One turn or mirror swaps these rows in pairs. Which row does each one swap with?
The rows were stretched afterwards, more along some directions than others.
nor: [-1,60,160,-15,402,138,-69,-139,166,-11,88,91,-240,-16,119,203,-38,103,54,54]
zev: [136,59,-88,54,350,-118,25,-180,187,100,-179,72,-176,-130,9,71,49,-102,169,170]
rezez: [107,10,112,175,366,-109,-175,-126,22,166,-67,-39,-231,-144,-60,52,-13,147,-5,333]
Kag: [14,86,84,150,209,16,-128,44,-111,-261,203,-3,-18,33,-94,61,39,362,-97,117]
nisu: [213,-255,158,-61,-144,125,54,117,39,192,-55,43,64,-52,99,-34,119,4,163,-9]
zute: [-11,33,154,61,379,236,-21,-85,90,-104,140,82,-231,-34,16,124,-124,85,71,147]
vosit: [139,15,-19,86,313,-151,-40,-170,102,161,-166,-3,-190,-163,-17,42,29,-46,106,208]
lema: [-124,-48,79,23,265,20,18,158,-55,-212,247,27,188,-14,241,165,33,241,-55,37]
ribed: [179,-241,88,-2,-75,156,87,81,63,137,-37,112,29,4,79,-15,117,-5,199,59]
Purek: [135,95,-244,-43,233,-113,103,-183,251,-1,-196,164,-48,-34,68,77,200,-186,182,-195]
veno: [104,90,-171,-80,-102,35,69,-32,56,-113,-121,145,88,1,-74,-23,134,-174,105,-217]
zak: [124,-107,184,-108,72,93,-22,14,63,91,-4,32,-29,-59,164,152,187,185,-6,-225]
Bilon: [64,22,131,-150,-248,236,57,22,26,20,-80,130,11,-64,-57,-59,37,-80,3,-200]
movus: [-5,37,-54,53,-8,18,88,-33,149,34,31,90,-47,132,15,-159,-54,-97,92,70]
dar: [-54,81,35,140,246,9,-79,80,-91,-329,214,-10,67,36,-28,96,70,322,-61,89]
faf: [105,-21,107,-106,234,65,28,-97,151,54,-22,106,-126,36,149,199,110,124,101,-253]
tatu: [-155,-54,69,-9,211,44,46,170,-50,-201,123,185,169,-80,268,195,156,226,21,89]
Nozik: [-143,189,-163,110,147,-319,-103,11,-7,-86,40,9,-10,70,38,-78,89,154,-196,76]
veg: [125,113,-249,-6,37,-64,90,-61,121,-85,-153,176,58,-3,-85,-15,185,-128,148,-217]
zogag: [14,40,158,11,410,207,-25,-100,154,-35,87,71,-267,-35,86,164,-90,74,59,102]
Tok: [112,37,31,122,400,-134,-77,-173,116,140,-150,4,-197,-140,22,94,56,-16,160,255]
Devi: [44,-14,211,-188,-241,230,50,18,13,75,-64,68,12,-92,23,-74,20,-84,-25,-244]
Sitev: [159,-206,61,28,-45,99,51,74,72,147,-29,96,13,30,96,-64,85,-27,196,89]
topa: [145,48,-117,13,345,-146,63,-208,211,67,-190,110,-164,-90,33,88,62,-105,250,137]
nari: [3,-25,266,-200,-204,259,65,2,26,61,-46,127,20,-105,82,-11,45,-44,13,-195]
surub: [66,29,248,150,308,-15,-164,-88,-49,39,76,-89,-190,-67,-81,32,-48,313,-22,280]
Besa: [-27,255,-183,139,205,-384,-186,-27,-72,-67,-114,5,-86,-18,-65,7,134,101,-164,127]
negur: [140,-167,180,-119,64,85,-16,32,23,155,-18,54,10,-36,176,150,156,170,30,-153]
tilup: [10,-239,347,-172,-23,292,59,105,11,167,-19,120,4,-167,305,145,22,19,69,13]
zinil: [-132,191,-262,124,253,-262,0,-104,121,-95,60,78,-76,162,61,37,37,102,-120,94]
lova: [10,78,146,89,227,160,-63,-48,19,-153,73,12,-85,-146,-56,47,-64,10,69,191]
lesa: [-95,37,137,70,296,-13,-2,132,-36,-264,232,53,114,40,191,161,97,293,56,97]
met: [192,-238,157,-86,-3,153,30,71,10,196,-96,130,35,-134,127,103,178,91,104,-72]
fefa: [140,63,-139,39,360,-171,-26,-172,177,117,-208,111,-132,-129,40,116,82,-151,208,129]
Feb: [170,63,-227,-26,147,-97,120,-137,195,-46,-177,162,-20,35,2,73,185,-149,260,-203]
dib: [-117,-105,47,-66,302,31,68,139,5,-79,118,103,127,-68,374,227,4,92,22,-40]
kad: [56,-29,89,-81,391,138,27,-105,210,40,15,166,-167,5,229,252,129,128,68,-189]
kuzep: [14,45,114,-21,438,176,-1,-131,170,-60,63,147,-279,9,94,192,-85,100,119,81]
Nabaz: [-82,192,-271,133,199,-307,-142,-27,-71,-78,-56,39,-42,-14,-51,43,74,88,-259,115]
niloz: [85,86,28,126,125,22,-72,-41,-74,-157,-57,-5,-31,-173,-164,-12,6,-22,116,236]
zoz: [-27,115,183,81,394,144,-74,-136,111,-85,88,22,-226,-44,26,116,-67,72,76,139]
Nibo: [47,143,-122,103,163,-323,-150,-23,-131,-65,-146,-47,45,-148,-109,44,173,153,-127,69]
kov: [80,62,-1,-87,-201,149,58,-17,65,-72,-18,78,46,1,-73,-123,80,-95,21,-233]
pudat: [126,100,-88,104,109,-250,-113,-1,-140,-98,-125,-13,74,-171,-135,-3,150,121,-30,78]

tatu pairs with Nozik
Tok pairs with zoz
zinil pairs with dib
Besa pairs with lesa

One turn or mirror swaps these rows in pairs. Which row does each one swap with?
The rows were stretched afterwards, more along some directions than others.
Bako: [61,388,230,51,-144,66,53,21,31,8,-84,98,121,-154,-98,-110,-22,-208]
Tum: [54,209,76,-87,-182,15,54,233,-18,35,-26,69,63,-267,43,113,-23,-262]
bilef: [71,216,-7,-168,19,103,116,87,142,2,-15,208,174,-330,192,-2,-286,-147]
Rig: [77,11,51,-211,37,71,248,24,88,65,204,-88,98,-204,173,-7,-249,130]
nito: [-82,99,198,-183,84,219,216,41,79,45,91,-119,-80,-69,-15,-147,93,41]
sinib: [92,316,201,-20,-118,84,102,73,51,54,-33,101,92,-197,-105,-159,-7,-223]
naf: [5,295,211,98,184,95,151,-77,197,114,59,7,-47,83,50,-55,-190,217]
kuver: [-58,159,29,4,-126,-40,-124,-87,-1,-59,-111,86,91,54,-122,27,-226,-43]
bif: [-140,123,184,-175,20,174,117,59,-65,-55,15,23,-18,-97,-10,-79,27,-42]
tutaf: [177,198,85,1,108,95,324,87,291,253,264,-121,-83,-124,144,-88,-160,165]
kaze: [-52,266,173,53,197,120,166,-66,172,77,46,59,-25,72,75,-97,-209,218]
zag: [252,75,110,-80,-16,22,311,252,235,309,205,-190,-47,-259,66,-56,-33,0]
kone: [-62,118,-13,-1,-194,-60,-176,-47,-56,-73,-144,87,100,-39,-136,20,-164,-81]
mig: [-23,223,95,-37,290,181,183,41,206,132,152,121,-71,16,126,-50,-160,87]
tozul: [15,181,-15,-93,-65,36,169,152,-52,102,94,122,55,-138,74,63,-316,-105]
Malon: [218,34,103,-105,16,71,291,198,262,285,179,-151,-42,-245,93,-44,-4,-12]
lezu: [-42,40,-111,-260,-33,97,143,191,102,-1,4,154,161,-454,149,-77,-232,-159]
Boku: [13,268,-26,-57,-251,-7,-118,77,-14,-97,-105,67,68,-163,21,123,-153,-201]
sibas: [63,219,92,-75,-239,-19,4,226,-30,17,-63,3,51,-263,26,142,-36,-237]
degu: [65,-24,131,-204,102,146,220,56,86,43,82,-49,-112,-159,-78,-198,47,0]
pufoz: [-96,-27,-99,-197,27,71,99,247,-5,59,133,105,-32,-279,174,38,-101,-146]
ses: [-28,243,156,22,283,173,187,-43,190,96,137,15,-75,80,70,-109,-146,191]
mumev: [132,168,95,-57,-127,-46,-25,5,-7,15,32,-66,67,34,-94,26,-176,4]
veri: [15,-179,-97,-295,52,68,177,33,90,97,251,-96,80,-226,179,-5,-182,88]
Pizu: [52,-14,110,-148,41,90,247,54,77,86,123,-50,-142,-185,-27,-91,-104,85]
Bivu: [88,226,136,-51,-281,-26,3,152,-47,-6,-87,5,85,-225,9,159,-46,-211]
rafep: [168,216,91,-74,-64,22,118,154,-15,173,96,133,90,-205,197,132,-138,-86]
bag: [173,-115,-88,-340,-58,53,119,192,88,190,86,-87,26,-189,122,54,-75,-38]
Vubo: [-119,100,194,-161,35,183,120,37,-27,-35,44,-42,-40,-72,-23,-109,104,-36]
fepad: [272,55,126,-130,-24,36,311,254,214,282,201,-243,-44,-243,60,-54,27,5]
gofir: [336,165,104,-88,-168,-79,212,261,88,189,101,-165,29,-291,48,-58,-153,-13]
favit: [-22,236,168,56,139,100,147,-43,155,95,17,-12,-58,23,37,-72,-152,238]
davut: [-5,201,48,-10,-74,0,-60,-60,-11,-61,-44,65,86,57,-125,-30,-206,-36]
Ponup: [126,413,86,-90,-47,79,129,76,113,-16,-106,225,191,-310,188,31,-320,-90]
zerun: [303,110,65,-104,88,59,155,217,201,308,213,-211,-57,-240,197,-14,-58,-28]
Rimud: [129,113,136,-43,-175,-31,-170,70,-74,-43,-37,4,-37,-324,-11,72,67,-249]
nagit: [52,15,-87,-154,56,91,95,110,68,204,185,201,135,-168,189,-22,-298,-152]
piz: [97,216,183,-71,-25,114,205,82,99,92,20,65,53,-163,-97,-237,-18,-130]
kuf: [-28,234,146,-42,268,193,170,18,180,75,131,23,-75,28,102,-83,-117,156]
bip: [139,232,162,-165,41,139,240,88,76,143,75,-52,55,-42,190,2,-312,146]
Rog: [-69,129,12,-21,-128,-37,-104,-79,-26,-74,-102,97,116,42,-109,-22,-234,-30]
nimu: [113,154,118,-149,-89,28,245,138,53,44,95,-96,138,-368,146,-50,-217,79]
Vitis: [45,168,41,-49,-91,-6,-4,0,-1,-17,21,56,94,5,-116,-53,-215,-36]
dugo: [-89,92,165,-156,113,219,253,14,148,72,86,-117,-62,-42,-26,-175,42,73]
Nivir: [144,145,162,-106,-14,94,188,115,113,136,64,14,48,-207,-71,-227,-15,-113]
garon: [7,100,192,-68,-48,56,-27,18,-136,-87,27,58,-29,-190,-54,-30,105,-172]

Rimud pairs with Pizu
davut pairs with ses
lezu pairs with nimu
kaze pairs with Rog
degu pairs with garon

